(in the rows, 128 means zero)
Each path below is one point turned by a fixed rotation once a step. After each direction that follows a path, write how fast that rotation turns it, in degrees per step (0 if it stays still).
Each turn is a multiple of 5 degrees from 10 to 175, or 0.
Each row of a path follows its step; steps can be skipped.
path 1
step 1: [131 127 116 123 129 128 124 129 116 130 132 127 125 131 128 122 140 136
 134 126 127 125 126 129 130 123 144 133 131 126 121 132 130 122 132 129
 128 132 131 134 134 137 124 139 127 126]
step 4: [118 129 137 136 139 125 132 130 133 131 120 127 126 125 121 123 128 125
 128 134 126 127 129 125 133 124 135 131 117 116 126 133 130 128 134 131
 113 130 125 128 131 120 129 132 129 129]
step 6: [137 131 121 132 128 132 129 122 130 126 150 131 128 131 122 131 127 122
 126 125 129 136 133 129 129 132 123 121 132 130 126 128 130 127 120 129
 138 130 134 123 129 127 119 121 135 127]
step 7: [124 123 136 126 124 131 136 134 126 126 125 122 127 136 132 131 118 132
 128 109 121 125 124 132 125 133 131 128 128 133 129 130 132 123 123 125
 128 126 130 128 137 128 130 143 127 132]
step 8: [120 126 129 135 128 126 133 127 122 134 114 128 128 124 129 121 123 123
 120 133 124 134 121 120 129 120 136 129 125 122 130 123 123 138 137 123
 121 134 124 125 124 124 124 127 122 126]
step 9: [133 128 125 128 133 125 118 122 137 118 131 131 129 127 137 133 138 133
 131 139 135 126 126 132 125 119 126 129 124 125 121 125 128 133 133 123
 128 123 135 139 131 132 134 123 124 121]
step 10: [133 132 130 130 126 128 130 132 136 138 140 130 124 128 119 127 131 122
 136 128 133 128 136 127 130 137 124 127 123 119 125 130 135 120 120 136
 135 136 131 123 133 123 127 129 133 121]
step 11: [128 124 129 126 125 137 132 129 130 125 121 139 133 135 129 132 124 127
 124 114 123 125 123 130 126 132 136 132 131 137 132 139 128 118 128 133
 131 127 121 120 124 128 125 131 120 134]
step 12: [125 125 122 137 133 134 129 120 119 122 123 121 128 130 124 129 122 127
 121 131 119 140 128 128 126 127 133 122 127 125 129 126 123 142 135 126
 121 132 135 128 126 138 121 128 134 131]
step 14: [134 129 126 129 121 121 131 129 135 144 133 129 131 124 129 120 125 120
 128 129 135 127 131 125 128 126 136 125 127 121 124 121 131 121 123 134
 139 131 127 132 125 120 125 131 117 124]
Directions:
[128 126 126 129 131 130 127 128 131 129 127 132 128 126 125 127 128 131
 129 131 130 128 128 127 127 128 126 127 127 126 129 131 129 125 127 129
 130 127 127 126 127 129 130 129 129 128] : 70
[124 127 128 128 127 125 125 127 128 124 129 129 127 126 128 126 127 128
 129 129 129 125 130 126 129 126 129 126 128 127 126 130 127 131 128 129
 129 130 127 129 128 128 129 129 128 126] : 85
path 2
step 2: [128 128 127 135 121 134 121 135 127 122 127 124 115 129 133 128 130 132
 128 127 134 134 128 134 140 138 125 124 124 126 129 130 121 125 132 124
 133 125 136 124 120 131 124 131 131 120]
step 4: [131 127 134 129 126 128 123 134 122 128 123 127 141 130 137 131 128 133
 126 125 134 128 127 137 139 121 131 132 123 121 129 119 131 130 127 121
 133 133 138 133 120 126 131 133 130 124]
step 5: [123 125 126 131 124 131 119 130 121 122 140 123 121 125 132 115 125 118
 125 129 126 125 132 127 127 127 130 130 121 139 123 130 121 130 125 130
 132 136 132 126 124 127 136 129 136 127]
step 6: [123 125 137 131 124 124 130 135 125 128 125 127 134 125 135 126 132 131
 127 128 120 127 130 131 135 120 133 128 126 132 130 123 128 124 115 138
 121 120 133 132 117 132 122 124 123 134]
step 7: [126 132 126 129 116 132 120 122 125 129 120 129 126 128 137 120 125 125
 136 129 129 124 125 128 137 131 129 130 118 131 124 126 118 129 139 127
 130 123 136 137 132 128 129 129 128 121]
step 8: [127 123 137 134 133 134 126 134 131 121 126 123 121 131 131 127 132 122
 126 132 117 126 125 131 130 124 131 124 128 132 125 123 132 134 119 133
 136 116 122 131 132 133 128 129 141 127]
step 9: [126 128 135 130 118 134 133 128 121 126 129 125 139 134 128 130 124 133
 127 132 140 136 127 131 133 133 132 119 118 129 131 129 130 131 124 126
 127 123 138 138 130 132 133 123 128 131]
step 11: [124 127 138 139 119 124 131 126 124 117 131 123 131 125 131 137 128 132
 117 127 124 131 127 136 128 131 125 130 131 134 123 126 120 130 119 125
 134 123 130 135 123 126 126 125 122 131]
step 12: [129 137 132 127 121 134 122 125 126 130 125 127 128 127 130 115 130 129
 119 133 122 123 125 114 128 127 129 129 125 130 124 128 133 128 130 124
 125 129 141 136 136 129 132 125 123 135]
step 13: [133 132 133 132 131 137 123 137 129 117 121 129 123 118 138 127 129 132
 121 122 122 133 125 137 132 129 136 132 129 124 132 132 126 124 125 124
 131 120 128 127 131 134 124 130 130 122]
Directions:
[126 128 126 129 128 130 127 124 128 127 128 128 128 129 127 128 125 128
 128 127 133 129 125 129 127 128 129 131 127 128 131 129 124 127 126 127
 129 127 130 129 127 128 127 129 127 128] : 160
[129 126 129 129 128 127 132 129 127 129 127 125 130 128 131 129 129 128
 127 127 130 127 130 130 128 129 130 129 131 127 129 128 127 127 128 125
 128 126 129 129 127 127 125 126 129 126] : 155
[129 130 130 127 128 129 127 128 128 129 124 124 127 130 129 126 128 130
 128 126 129 127 126 130 127 126 123 130 127 130 128 129 129 130 128 126
 128 128 126 127 129 130 128 126 129 130] : 80
[129 131 125 126 128 129 126 129 128 126 131 127 126 130 131 128 129 128
 129 126 126 128 127 131 126 129 130 129 130 126 128 129 127 131 131 129
 130 129 128 129 127 130 128 128 128 126] : 130
path 3
step 1: [132 131 125 122 128 132 130 130 124 117 128 127 130 124 125 120 136 127
 126 121 121 126 128 131 121 130 134 128 130 128 134 123 122 125 125 125
 128 125 130 133 136 122 128 116 124 121]
step 2: [115 122 130 126 123 136 124 129 124 119 123 126 129 131 124 124 132 123
 127 127 126 125 125 128 131 126 137 126 126 126 125 133 129 120 132 127
 131 138 119 128 132 130 136 129 133 129]
step 3: [126 126 133 127 126 127 133 126 127 119 132 123 126 126 128 124 139 131
 120 122 129 132 122 121 123 123 127 121 132 137 124 130 117 132 126 124
 125 128 129 130 133 122 131 125 126 133]
step 5: [124 121 125 125 127 137 133 136 123 121 130 126 127 125 116 125 131 131
 126 133 130 133 128 133 131 124 129 129 130 129 126 135 119 129 121 124
 121 134 127 131 133 121 129 125 136 125]
step 6: [126 128 133 127 133 130 128 122 128 123 126 128 135 125 123 125 127 130
 128 114 119 127 128 121 131 122 136 120 128 132 130 133 123 126 127 134
 128 119 121 131 137 126 132 128 132 130]
step 7: [123 125 127 118 121 129 124 129 133 119 126 130 127 127 118 127 136 118
 127 132 134 131 122 128 124 134 132 128 136 128 131 123 125 126 125 130
 127 125 125 127 136 121 128 122 131 129]
step 8: [119 127 136 124 128 138 128 129 130 125 132 125 131 127 130 116 134 136
 126 127 122 129 128 125 128 124 139 130 129 132 130 130 131 124 124 122
 128 131 133 136 136 132 130 125 133 127]
step 9: [126 124 125 126 126 136 124 123 118 111 124 130 127 124 125 127 132 129
 123 125 127 130 122 127 133 131 127 117 131 125 130 130 125 127 127 128
 131 125 126 130 131 122 131 129 126 138]
step 10: [124 127 130 120 122 131 133 123 132 121 129 125 134 123 126 124 139 126
 132 127 128 123 127 121 132 122 132 133 129 130 130 122 122 132 131 124
 115 131 125 130 133 126 130 134 134 127]
step 14: [124 126 128 124 127 130 121 127 126 124 125 124 126 120 125 125 139 125
 120 128 126 129 134 122 134 126 135 132 131 135 131 129 128 124 129 125
 129 125 125 134 131 128 136 114 127 132]
Directions:
[131 131 130 127 127 128 127 129 126 128 129 125 130 127 129 126 127 130
 129 127 128 126 126 129 125 126 132 128 129 128 127 129 127 129 131 127
 127 125 131 128 127 128 126 130 129 126] : 155
[128 126 128 128 130 129 130 128 130 128 131 126 129 129 131 128 126 129
 127 128 127 129 128 127 129 124 125 128 132 129 126 129 129 125 129 129
 128 127 130 128 128 127 128 124 129 129] : 135
[129 126 129 128 129 127 126 128 128 126 128 129 128 126 127 130 130 126
 128 130 130 128 128 131 131 130 130 127 131 126 125 128 131 125 132 128
 126 128 127 125 127 128 128 128 129 128] : 145
path 4
step 0: [127 128 131 139 124 130 127 123 133 125 132 128 128 122 125 132 138 126
 123 133 127 125 136 115 130 126 127 134 127 128 122 125 127 124 137 133
 128 133 128 128 120 124 133 133 134 131]
step 4: [132 121 123 136 124 124 136 122 135 124 122 132 133 128 124 138 128 128
 128 131 132 127 126 129 132 126 131 136 134 130 131 134 123 134 130 134
 125 134 123 130 130 120 128 130 138 129]
step 5: [128 123 125 131 138 132 124 125 126 133 121 128 131 120 118 133 130 132
 127 136 124 123 121 133 132 133 129 132 131 123 124 126 126 132 130 136
 131 129 125 135 134 125 128 126 130 140]
step 6: [118 125 131 131 134 134 127 129 122 118 117 126 127 124 127 122 130 130
 124 129 120 122 129 131 135 128 128 135 135 128 128 118 128 127 127 135
 128 125 133 125 128 125 134 138 127 132]
step 7: [122 124 129 136 126 132 140 119 132 118 120 130 128 132 127 133 128 124
 120 134 131 122 132 129 131 126 128 128 131 126 121 125 130 133 128 123
 126 128 140 123 127 130 128 129 132 129]
step 10: [127 120 123 128 128 139 133 126 132 120 129 132 130 132 129 135 130 124
 127 121 123 119 125 134 131 133 123 128 125 128 124 125 126 128 132 122
 131 128 125 125 118 121 136 135 131 134]
step 11: [125 135 127 133 125 128 132 125 132 119 132 129 124 125 126 133 133 121
 126 133 137 128 128 144 130 132 129 127 127 127 128 125 127 130 131 132
 136 132 129 128 124 115 129 127 129 136]
step 12: [131 133 125 129 132 118 124 126 129 122 129 126 140 126 126 135 128 132
 122 136 128 131 132 130 136 128 134 125 128 129 125 121 122 132 127 136
 128 129 127 116 128 121 126 131 130 136]
step 13: [133 122 120 125 136 127 132 127 127 120 124 126 131 131 122 132 135 127
 120 124 126 127 125 124 140 135 130 132 126 134 130 125 125 130 137 134
 127 128 127 127 128 134 127 134 139 131]
step 14: [127 124 128 126 128 132 129 128 129 122 127 129 121 128 115 127 135 121
 124 134 126 126 125 134 128 124 134 136 131 132 123 119 120 133 134 127
 129 133 130 138 122 130 130 129 132 134]
Directions:
[130 129 127 127 128 126 129 128 129 128 127 126 129 128 129 130 128 127
 131 127 130 127 127 131 129 131 129 126 126 129 130 128 126 130 127 129
 126 130 124 128 130 125 129 130 126 129] : 45
[130 127 128 127 128 128 130 129 132 125 128 129 128 128 129 127 128 126
 125 127 127 125 131 127 126 128 125 129 127 130 129 128 131 128 130 128
 125 130 127 128 129 129 129 129 129 127] : 110
[128 129 128 126 129 127 128 126 126 126 127 125 128 130 127 128 127 127
 127 128 130 127 129 128 128 128 129 124 128 130 127 127 128 128 129 131
 128 128 132 124 130 130 127 126 127 126] : 70
path 5
step 1: [126 130 118 128 135 134 124 120 136 129 125 121 130 133 123 138 121 130
 127 118 127 123 125 120 141 133 127 127 119 126 128 132 130 127 136 133
 133 124 127 119 129 128 130 127 130 131]
step 3: [123 124 120 131 125 130 133 122 127 120 130 126 134 129 135 130 126 129
 137 123 125 138 118 133 127 128 122 120 130 131 135 127 124 132 121 133
 130 124 131 143 130 124 121 129 134 121]
step 5: [131 127 127 140 135 134 130 118 126 125 134 131 134 123 124 129 127 126
 128 122 132 128 130 126 144 127 135 121 125 124 126 126 132 129 132 116
 129 129 120 121 122 127 122 123 131 132]
step 7: [123 132 126 133 129 125 126 129 125 117 133 125 130 128 135 137 127 132
 132 124 133 126 130 125 122 128 115 126 116 132 123 132 128 128 125 139
 135 132 130 129 135 122 120 124 137 132]
step 9: [133 129 118 130 141 136 124 114 131 123 126 125 128 126 129 134 117 130
 127 126 120 129 123 129 137 131 122 127 129 131 132 129 134 133 138 118
 126 126 130 129 131 130 130 131 129 121]
step 10: [133 128 129 131 137 138 129 128 128 126 126 121 132 129 127 131 126 127
 135 119 127 120 127 130 130 132 120 126 114 125 133 122 132 130 125 134
 137 122 121 125 121 130 119 122 117 125]
step 11: [118 133 129 135 131 132 143 131 124 123 128 132 134 126 132 123 129 132
 133 121 124 132 128 127 133 124 129 119 123 134 133 128 133 126 121 133
 134 122 135 133 127 128 120 123 138 129]
step 12: [123 129 119 138 128 128 126 124 133 126 134 126 131 130 123 133 130 123
 125 124 124 136 121 126 136 125 124 128 131 125 133 146 129 129 127 133
 134 128 128 133 135 114 127 128 133 125]
step 13: [129 130 121 134 133 130 127 120 127 119 129 134 138 128 129 138 127 126
 120 123 125 120 125 128 128 127 124 129 123 120 125 126 132 131 131 118
 121 127 120 124 127 115 123 125 126 136]
step 14: [130 122 124 128 129 128 138 125 121 120 121 127 129 120 127 140 118 122
 138 124 136 132 125 132 137 137 129 119 122 129 131 123 134 131 125 125
 124 130 125 127 125 130 122 122 130 125]
Directions:
[128 126 131 129 127 130 129 130 126 128 128 128 131 128 126 128 130 126
 128 126 129 125 130 126 127 126 128 126 128 127 126 125 131 128 128 129
 125 130 127 128 127 130 128 128 131 130] : 125
path 6
step 1: [137 133 132 129 125 126 135 132 129 125 131 127 123 119 122 124 131 134
 126 122 122 124 124 137 130 125 126 132 134 126 117 125 131 134 131 116
 128 126 128 127 136 120 122 133 129 122]
step 2: [135 122 131 137 119 128 124 124 129 119 130 133 135 129 122 120 133 126
 130 121 131 131 125 126 125 125 123 135 128 129 130 122 134 131 135 116
 126 124 129 126 126 127 128 119 120 126]
step 3: [128 120 127 135 120 137 132 125 124 133 128 123 132 134 130 117 125 120
 114 131 130 128 128 133 131 124 131 129 123 130 134 118 127 136 129 133
 122 127 130 128 126 126 126 120 129 131]
step 4: [124 131 130 131 130 136 125 124 130 129 127 133 126 134 131 118 130 126
 130 136 135 126 131 129 131 130 131 135 117 121 123 137 124 133 125 142
 127 119 121 133 128 130 130 125 131 126]
step 6: [125 127 130 127 131 127 124 136 129 133 128 129 116 130 127 131 130 137
 133 128 118 132 126 131 128 117 122 132 128 130 124 131 128 124 132 123
 126 131 133 128 127 114 132 133 134 117]
step 7: [136 119 142 125 131 127 125 130 134 129 118 125 134 122 129 131 136 130
 126 121 129 125 122 129 117 126 119 130 132 128 127 125 133 127 134 120
 122 130 124 125 125 124 130 128 132 126]
step 8: [137 126 139 130 132 129 137 122 133 123 129 128 131 121 136 125 127 117
 122 123 125 135 128 125 124 123 131 128 116 132 132 121 126 134 131 124
 126 130 135 130 130 128 121 124 128 124]
step 9: [130 129 133 138 130 138 128 133 132 117 120 130 137 124 124 116 125 125
 129 135 126 130 126 124 131 126 137 135 124 131 132 134 124 129 124 136
 128 129 130 131 130 131 125 125 128 137]
step 11: [123 133 127 131 130 121 121 127 125 136 124 131 128 127 118 129 120 128
 140 135 129 133 128 135 135 126 123 128 129 121 132 130 131 133 131 125
 129 121 129 134 127 116 133 133 126 120]
step 13: [137 125 128 129 128 132 129 114 127 117 137 128 127 128 127 123 139 123
 131 126 130 126 125 129 121 121 124 127 124 124 127 125 123 123 134 120
 121 132 129 129 134 124 134 123 136 122]
Directions:
[127 129 129 128 127 128 131 127 129 126 127 127 129 125 124 128 127 125
 131 129 125 129 127 129 127 129 129 127 129 129 130 128 131 130 127 127
 132 128 128 129 129 128 128 131 129 130] : 35
[127 126 129 126 127 128 127 126 126 126 128 127 130 131 129 128 128 129
 127 127 128 128 128 126 127 129 132 132 127 127 130 128 125 131 128 130
 130 128 129 130 131 128 127 128 128 131] : 65
[130 131 127 129 130 127 129 127 127 126 130 130 128 124 130 128 127 129
 129 126 128 129 125 130 129 132 128 130 126 128 127 128 125 129 126 130
 128 129 126 128 128 129 125 129 128 127] : 95
